128 stands for zero in the data rows.
Here are some points, one per row:
[128  37 104 148 146 129 107 119 125 128 136 120 125 140 162 124 119 170
 111 109 145 161 140 145 153 127 112 136  37 118 106 129]
[183 112 120  59 137 117 155 125 142   0 138 115 142 110  94 125 168 132
 124 118 143 113 148 131 125 129 132  94 140 116 123 117]
[155 142 115 135 131 121 132 138 137 102 144   0 150 121 149 133 137 136
 129 107 122 128 121 139 130   7 110  95 130 142 124 128]
[128 104  89 148 170 141 129 137 110 133 130 139 170 116 136 142  69 146
 255 122 150 160 137 115 114 122 123 151 122 139 134  38]
[166 156 123 117  68 155 130  70  57 151 123 114 135 114 127  33 101 155
 115 135 149 112  88 109 146 143 100 118 100 132 118 126]
[164 133  13  58 137 137  65 119 120 155 149 115 135 137 175 146 109 154
  65  95 120 151 134 142 108 157 150 122 120 134 178 169]
[157 124 153 146 138 107 162  52 134 134 135 107 124 138 164 156 107 122
  87 145  93  80 193 160 156 144 139  83 114 117 145   8]
[114 128 151  96  82 114 127 121  66  90 181 167 118 128  68  68 148  52
 137 150 106 108 126 130  72 122 170 168 110 166 179 129]
[125  76 132 101  77 123 152 108  75  88  91 160 153 124 199  64  64  85
 127 104 116 138 124 148 177 117 155 175 148 132 145 112]
[134  96 119 122 130 127 149 128 116  97 120 131 103 128 132 124 127 140
 129 139  15 146 101  89  87 148 100 152 142 120 190 106]
[ 91 123 135 190 114 113 127 133 144  97 110 124  39 124 112 124  95 162
 131 136 126 149 192 139  40 114 107 178 130 109  52 176]
[143 152 120 144 125 143 125  25 134 145 146 158 124 127 139 153 171  88
 151  77 142 147  32 153 131  82 156 106 152  98 129 132]
[132 189 205 132 154 139   0 124 100 117 139 122 106 126 136 131 107 154
 145 148 130 116 130 109 129 140 120 130 162 107 124  41]
[130 159 107 105 160 137 142 126 112  82  26 132 146 101  99 140 114 211
 123 121 149 144 164 147 130 138  79 129 128  81 144 134]
[ 81 191 132 132 131 123 125 146 103 131 128  65 126 130 147 107 170 116
 125 111  70 139 155 151 107 201 145 202 108 121 100 144]
[153 102 127 138 114 136 107 152 169 136 142 168  59 121 133 119 164  56
 150  88 143 156 135 116 158 109  53 117 177 120 171 132]
[163 180 127 151 151 146 139 167 130 149 130 119 136 146 140  63  95 134
 143  87 105 221 153  97 156 131 164  93 127 135 145 169]
[ 88 156 160 134 149 151 148 130 140 123 151 148 114 121 165 137 118 182
  97 122 149  68 125  77 160 117  82 234 114 124 159 140]
[152 130 146 132 127  36 119 122 163 135 143 135 142 124 120 104 156 132
 163  97 158 155 127 131 135 169 178 116 145 107 133 148]
[140 105 146 109 140 148 133 102 121 111 131 162  47 144 141 159 108 122
  87 116 130 122 125 175 110 147 149 141 190 147 110 110]
[ 96 115 141 137 155 135 150 137 156 127 136 120 119 154 150 111 115  88
 115 109 138 163 143 116 130 151 147 147 157 111 131  11]
[ 16  90 122 132 143 113 102  88 112 109 122 117  99 114 114 120 134 111
 156 126  30  97 109 145 144 112 102  46 123 127 141 176]
[136  87 155 100 138 157 112 138 167 160  94 111 153 255  85 143 113  94
 134 152 155 157 159 131 127 113 121 123 120  97 148 146]
[146 141 137 144 207 142 135 117 158 108 150 133 178 141 139 103 125 119
 134 130 146 117 136  65 116 158  96 132 125 184 125 169]
[112 145 138 123 138 138 127 114 140  86 141  25 126 146 153 137 151 127
 130 109 143 129 119 152 139   6 152 203 131 175 130 139]
[111 107  41  96 135 130  52 131 119 194 104 156 147 137 104 122 159 126
  62 183 136  97 156 135 125  97 149 143 114 142  83 118]
[151 118 105 134 126 137 135 118 154 125 129 124 170 129 140 113 135  71
 100 126 154 135 141 139  92 155  25 121 183 152 104 131]
[142 109 161 179 130 127 127 118 104 153   0 132 104 154 167 134 178  93
 107  52 126  54 140   8 103 112 170 125 133 150 116 144]
[123  15 110 139 145 127 127 126 130 135 138  98 106 122 161 125 144 161
 111 134 134 110 147 139 107 162 134 135  44  96 188 123]
[114 113 148 130 121  41 121 125  90 143 132 127 117 140 130 184 133 137
 173 168 139 133 118 129 135 128 134 152 144 144 148 166]
[111 163 136 118   4 130 135 127 121 189 120 135 129 117 146 126 133 168
 127 122 168 131 136 172  78 106  93 142 123 120 203  96]
[180 133 146 136 127 156 114 128 106 125 147 118 130 130 139 205 148 108
 137 125 146  83 128 152 111 160  97 131 145 173 130 175]
[ 49 135 120 127 152 152 120  90 130 136 133 108 106 125 128 116 190 140
 161 123 161 149 143 122 112 144 138  36 143 143 132 133]
[121 158 124 126  60 147 132 136 255 108 127 171 156 122 138 110 140 166
 133 163  22 128 136  99 123 120 146 134 142 145 109  98]
[ 92 139 136 131 131  42 126 123 159 140 131 191 158 131 130 101 106 142
 167 140 150 140 136 134 139  89 135 144 138 127 142 148]
[ 32 103 163 113 162 159 145 135 125 139 130 106 159 125 138 116 107 153
  95 154 149 131  23 116 130 171 125  71 152 139 135 131]
[130 112 177  33 128 129 104 138 149 124 101 101 152 107  79 125 114 118
 137 153 137 119 142 133 115  78 136 115 129 140 144 131]
[125 113 141 134 141  33 138 111 108 138 129 101 147 136 127 122 116 135
 111 115 141 164 111 128 142 153 146 139 154 143 132 152]
[131 144 127 136 118  26 139 137  90 118 142 151 174 140 133 179 168 146
 101 114 149 151 114 130 130 121 118 130 161 104 122 101]
[155 139 110 165  98 145 156  92 119 157  79 123 170 124  50 152 131 105
 121 136 133 123  89 134 116 104 123 139 125  22 124 120]
[143 146  93 134 148 113 113 118 106 126 137 135 121 117 124 120 119  50
 166 151 120  96 122 132 192 138  40 125  78 142  71 148]
[ 86 148 105 110 104 169 137  69 129 108 121  98 109 143 117 159 169  92
 183 147 143 153 114 124 118 175 156 176 105  67 136 145]
[114 163 120 109 156 127 132 133 112  90  31 146  89  92  80 132 123 120
 125 135 135 133 153 138 225 102 134 132 124  99 112 128]
[136 115  23 203 128 128  57 174 157  56 130 158 135 150  87 118 138 141
  56 116 126 118  57 125 129 119 138 142 123 153 165 108]
[157 104 158 131 144 174 131 114 112  99 111 139 145 149 142 128 137 183
 149 105 103 161 113 179 133 158 103 169 175 181 124 123]
[138 148 140 200  48 126 137 151 138  97 121 102 122 149  94 151 148 152
 129 147 140 118 173 138 158 175 155  69 114 128 151 135]
[156 124 138 177 179 177 169 114 141 186 151 126 133 134  90  53 176 173
 149 176 128  77 110 177 126 130 137 152 164 159 113 107]
[120 126 114 167 133 139 154 152 122 150 174 124 112 133  47 163  22 133
 138  79 122  64 126 109 145 119 134 138 163 140 155 142]
[105 107 156 124  43 145 112 168  65  99 195 113 140 147 101  53 148 139
 124 104 141 159 159  83 130 128 111 101 118 109 112 129]
[141 147  99 138 104 160 160 167  37 143 125 127 143 117 141  95 146 154
 113 172 161 143 162  90 126 104 135 111 192 124 122 135]
[142 132 134 143 172 140 156 162  82 127 130 164 124 140 151  60 190 125
 132 128 122 103 164 202 131 123 134 108 146 100 115 109]
[147  85 152 137 124 149 130 158 109 130 145 165  99  96 153 198 162 126
 115 159 148 140 130  81 143 101  97 140 132 126 150 140]
[144 122 133 136 111 153 113 146 159 157 129 104 143  47 143 187 137  99
 124 116 143 161 148 161 129 171 166 139 134 149 136 145]
[120 174 122 125 129 122 130 131 167 159 134 105  88 128 137 106  86  72
 100 100 132 120 135 132 176 155  36 119  86 131 181 130]
[139 126 137  88  59 141 128 185 128 110 118 148 121 166 215 153 150 157
 175 186 133 121  52 142 200 148 143 109  96 138  66 155]
[119 148 105 113 136 111 174 239 120 152 143 132  57 143 122 158 134 124
 145 115 137 108  76 169 109 117 116 112  93 125 114  58]
[127 116 143  22 135 133 151 132 155 136  98  95 120 102  83 122 112 119
 135 183 147 114 146 126 124  93 146 119 127 146 155 129]
[152 104 132 113 100 124 133 106 106 156 166 114 148 131 100 183 131 148
 131 122  11 153 174 101 192 123 117 125 144 120  63 111]
[144  59 135 165 145 133 100 145 126 147 155 146 137  83  47 134 159 153
 145 112 148 141 136 146 128 127 125 134  69 152 109 134]
[145 100 127 144 139 141 120 149 131 160 138 103 133  42 145 135 107  96
 122 170 148 149 139  58 144 137 159 131 130 109 145 139]
[177 175 162 143 185 116 142 172  77 129 137 152 153 130 145 159 102 128
 124 150  40 104 132 142  80 119 146  88 105 113 200 159]
[128 119 141 176 111 108 125 183 145 108 108  90 118 117 184 111  42  78
 119 156 139  97  92 142  44 122 151  87 134  95  49 114]
[128 138 149  97 145 134 129 172 150  98  36 104 144 114  71 124 130 118
 126 110 138 149  52 145 130 175 138 142 123 119 141 130]
[131 128  96  78 112 129 116 138 158 140 133 153 163 133 160 122 135 166
 214  13 138   0 151  98 100 139 142 114 113 103 116 143]
[ 99 125 150  80 132 144 156 160 125 155 194 123 120 138  81 153  89 135
  67  52 143  92 134 109 165 166 159 152 171 113  54 128]
[136 175 126 137 140 163 137 161 115 148 125 165  97 159 152 119 112 123
 150 140 102 139 169 196 156 118 180 119 137 145 150 179]
[129 143 144 200  63 144 138  67 130 110 111 122 151 141  98 142  87 148
 128 151 143 120 105 145 167 143 159 117 102 194 147 137]
[142 203 150 104 158 117 173 103 120 123 146 162  86 143 115 149 144 135
 101 106 149 170 114  74  98 121 156 114   5 191  98  59]
[145 110 145 108 128 127 132 139 114 212  99 122 149 116 112 119 160 139
 127 106  23 167  79 114  97 116 105 146 131 131  92 106]
[128 146   7 116 134 134 154 103 115 121 138 110  79 139 130 156 104 111
 168 187 134 124 139  66  99 164 153 135 182 155 105 103]
[ 92 165  93 131 132  30 141 115 150 149 129 128 126 143 136  98 145 150
 114 147 132 132 128 133 142 112 106 139 147 136 129 141]
[142 156 147 130 166 162 140  91 155 104 199 126 129 131 138 120 130 139
 122 160 135 128  92 117 133 101 151 144 122   0 131 175]
[156 108 140 138 138 149 140 144 177 144 144 157 107 101 151 121 156 119
 110 164 148 135 138  75 148 109 120 125 116 135 145 136]
[121 117 129 140 129 144 112 139 177 158 129 125 131  41 139 115 143  96
 117  92 145 132 152 179 138 138 151 135 130 140 131 131]
[107 110 117 147 153 138 107 129 125 121 138 182 193 109 151 134 102  71
  88 140 130 132 153 152 133 102 176 149  75 123 103 137]
[183 116 146  98 121 125 122  71 146 132 127 171  51 117 124 115  45 165
 120 107 139 163 115 137  49 111 112  96 116 138  58 167]
[ 23 143 131 128 135 159 153 106 111 115 130 179 170 124 142 181 128 159
 100 118 146 160 138 130 119  90 126  54 158 140 136 133]
[160 117 160 122 136  37 133 102 155 146 131 110 117 134 132  97 142 158
 112 184 148  95 112 130 143 164 133 118 157 131 137 146]
[112 157 149 129 119 136 140 134 136 117 137 154 218 121 143 172 132  69
 107 141 138 123 154 138  73 154  53 140  93 138  99 141]
There is one direction along which these points spread out most. Take the direction at right angles to it along which they spread out most. Go by this last direction. How far along it is each point below, from 0 to 99? The average is 50, and the first point in the table lies past the average. One standard deviation of the points above along it is 16.
[ 99 125 150  80 132 144 156 160 125 155 194 123 120 138  81 153  89 135
  67  52 143  92 134 109 165 166 159 152 171 113  54 128] 30
[112 145 138 123 138 138 127 114 140  86 141  25 126 146 153 137 151 127
 130 109 143 129 119 152 139   6 152 203 131 175 130 139] 65
[131 144 127 136 118  26 139 137  90 118 142 151 174 140 133 179 168 146
 101 114 149 151 114 130 130 121 118 130 161 104 122 101] 52
[128 119 141 176 111 108 125 183 145 108 108  90 118 117 184 111  42  78
 119 156 139  97  92 142  44 122 151  87 134  95  49 114] 28
[132 189 205 132 154 139   0 124 100 117 139 122 106 126 136 131 107 154
 145 148 130 116 130 109 129 140 120 130 162 107 124  41] 22
[144  59 135 165 145 133 100 145 126 147 155 146 137  83  47 134 159 153
 145 112 148 141 136 146 128 127 125 134  69 152 109 134] 70
[145 110 145 108 128 127 132 139 114 212  99 122 149 116 112 119 160 139
 127 106  23 167  79 114  97 116 105 146 131 131  92 106] 26
[ 81 191 132 132 131 123 125 146 103 131 128  65 126 130 147 107 170 116
 125 111  70 139 155 151 107 201 145 202 108 121 100 144] 29
[127 116 143  22 135 133 151 132 155 136  98  95 120 102  83 122 112 119
 135 183 147 114 146 126 124  93 146 119 127 146 155 129] 70
[130 112 177  33 128 129 104 138 149 124 101 101 152 107  79 125 114 118
 137 153 137 119 142 133 115  78 136 115 129 140 144 131] 72
[166 156 123 117  68 155 130  70  57 151 123 114 135 114 127  33 101 155
 115 135 149 112  88 109 146 143 100 118 100 132 118 126] 41
[152 130 146 132 127  36 119 122 163 135 143 135 142 124 120 104 156 132
 163  97 158 155 127 131 135 169 178 116 145 107 133 148] 61
[130 159 107 105 160 137 142 126 112  82  26 132 146 101  99 140 114 211
 123 121 149 144 164 147 130 138  79 129 128  81 144 134] 66
